In the rows, 128 means zero.
Named moves, each a turn or a mirror, and the order they were made in; the first pair answered
Y (before => after):
[110 102 126  87 113 178  96 159 143 113 122 154 129 178] => [ 96 100 146  76 127 151 110 157 109 154 113 137 115 184]
[139 143 114  99 112 131  95 132 144 109  94 152 117 146] => [127 138 124  91 123 108 105 132 115 143  83 143 107 146]
[107  50 167 142 154 145 138 149 120 137 146 174 118 111] => [111  51 165 144 148 151 136 152 132 125 148 178 119 108]
S (before => after):
[117 108 129 114 115 147 102 123 155 107 149 174 143 114] => [116  95 142 126 123 131 106 118 141 124 150 169 135  94]
[138  99 137 156 173  85 122 118 125 132 154 138 122 100] => [144 152  97 139 150 138 107 121 169  98 147 150 144 147]
[142 172 126 152 120 116 114 113 124 168 130 115 180 171] => [136 154 141 161 127  97 123 118 111 184 134 111 172 155]
[114 165 109  98 129 105 124 104 124 119  86 101 114 132] => [110 153 123 100 136  94 129  95 111 130  87  97 112 119]
W (before => after):
[102 127 136  70 143 151 129 150 113 157 104 148  97 178] => [103 125 136  74 143 151 127 153 112 162 111 151  96 174]
[139 155 118 135 127 142 130 124 133 126 126 129 142 142] => [139 157 117 131 128 131 131 120 126 131 125 121 140 138]
[126 127 137 123 128 135 121 142 147 116 138 138 131 143] => [116 150 131 110 114 118 126 131 143 118 118 121 121 133]
T (before => after):
[136 107 127 141 122 126 110 127 157 105 140 142 138 103] => [126 103 137 140 129  99 120 119 131 139 136 125 130  95]
[117 152 132 125 145 146 121 115 121 171 160 135 114 160] => [119 156 131 129 146 153 118 112 128 164 160 140 117 157]
[133 219  86 149 105  97 134 118 147 128 122  76 164 131] => [135 220  86 151 110 105 135 118 151 121 125  86 166 134]
V (before => after):
[134 136 155 155 146 124 130 102  94 108 133 110 133 107] => [126 120 156 126 143 137 131 113 102  98 116 137 105 104]
[114 140  89 102 102 142 140 110 115 114 102 121 111 138] => [125 138 106 159 113 107 139 110 103 132 140  94 151 125]
[135 149  98 121 109 101 124 134 125 135 104 125 144 108] => [134 117 118 137 122  92 120 139 114 139 123 126 147  96]
Pairs:
Each pair is 2 to 3 moves apart.
[130 117 152 144 141 148 120 132 138 151 156 139 151 156] => [119 108 161 136 140 119 134 121 112 170 137 121 129 128] | V then V then S
[155 130  99 163 117 187  95 129 184  80 158 155 164 141] => [148  97 151 201 155 125 112 132 125 157 197 123 176 132] | T then S then V
[116  85 141 118 129 138 119 124 133 105 123 162  97  87] => [123 117 137 150 129  85 132 101 111 128 136 107 128  73] | S then V then S
[111 112 131 129 152  72 125 138  58 202 105 134 119 150] => [112 166  95 107 132  78 126 126  77 183  79 115 122 171] | V then V
[118 145 114  93 114 130 125 125 122 119 104 123 106 133] => [123 121 141 133 127  97 128 123  99 143 124 107 114 106] | S then V then V
[147 140 109 141 133 141  89 110 162  87 136 139 178 135] => [124 130 107  84 136 157  95 112 158  95  99 163 136 152] | T then V then S
[112 154  99  90 103 127 128 106 129 108  94 108 101 131] => [128 147  94 118  96 154 115 117 163  79 122 126 127 130] | S then V then T
[127 124 129 170 123  95 139 117 112 165 134  71 136 117] => [136 137  90 132  88 160 122 124 172  92 100 116 121 125] | V then Y then V
[134 110 149 148 112 131 124 108 122 169 153  97 134 113] => [130  86 153 130 113 143 120 110 129 150 139 116 110  98] | Y then V then T
[118 112 130 131 144 102 136 129  78 174 145 113 148 122] => [121 138 119 129 139 100 138 123  83 168 142 102 158 134] | V then V then V
[141 155  98 134 119 128 130 123 135 135 114 119 151 159] => [133 129 100 111 118 154 126 130 137 128  98 149 126 157] | S then V then S
[134 134 147 130 162 117 125 158  84 184 140 106 154 210] => [155 149 114 140 137 169 107 162 138 121 149 135 177 214] | S then Y
[143 152 104 125 112 142 109 119 158  92 138 132 137 137] => [125 130 142 136 150 101 123 124  99 164 154 109 137 139] | Y then S then V
[133  71 167 149 132 120 127 135 124 119 136 143 111  72] => [109 170 117  82 129 155 130 137 130 137 100 133 123 185] | S then Y then S
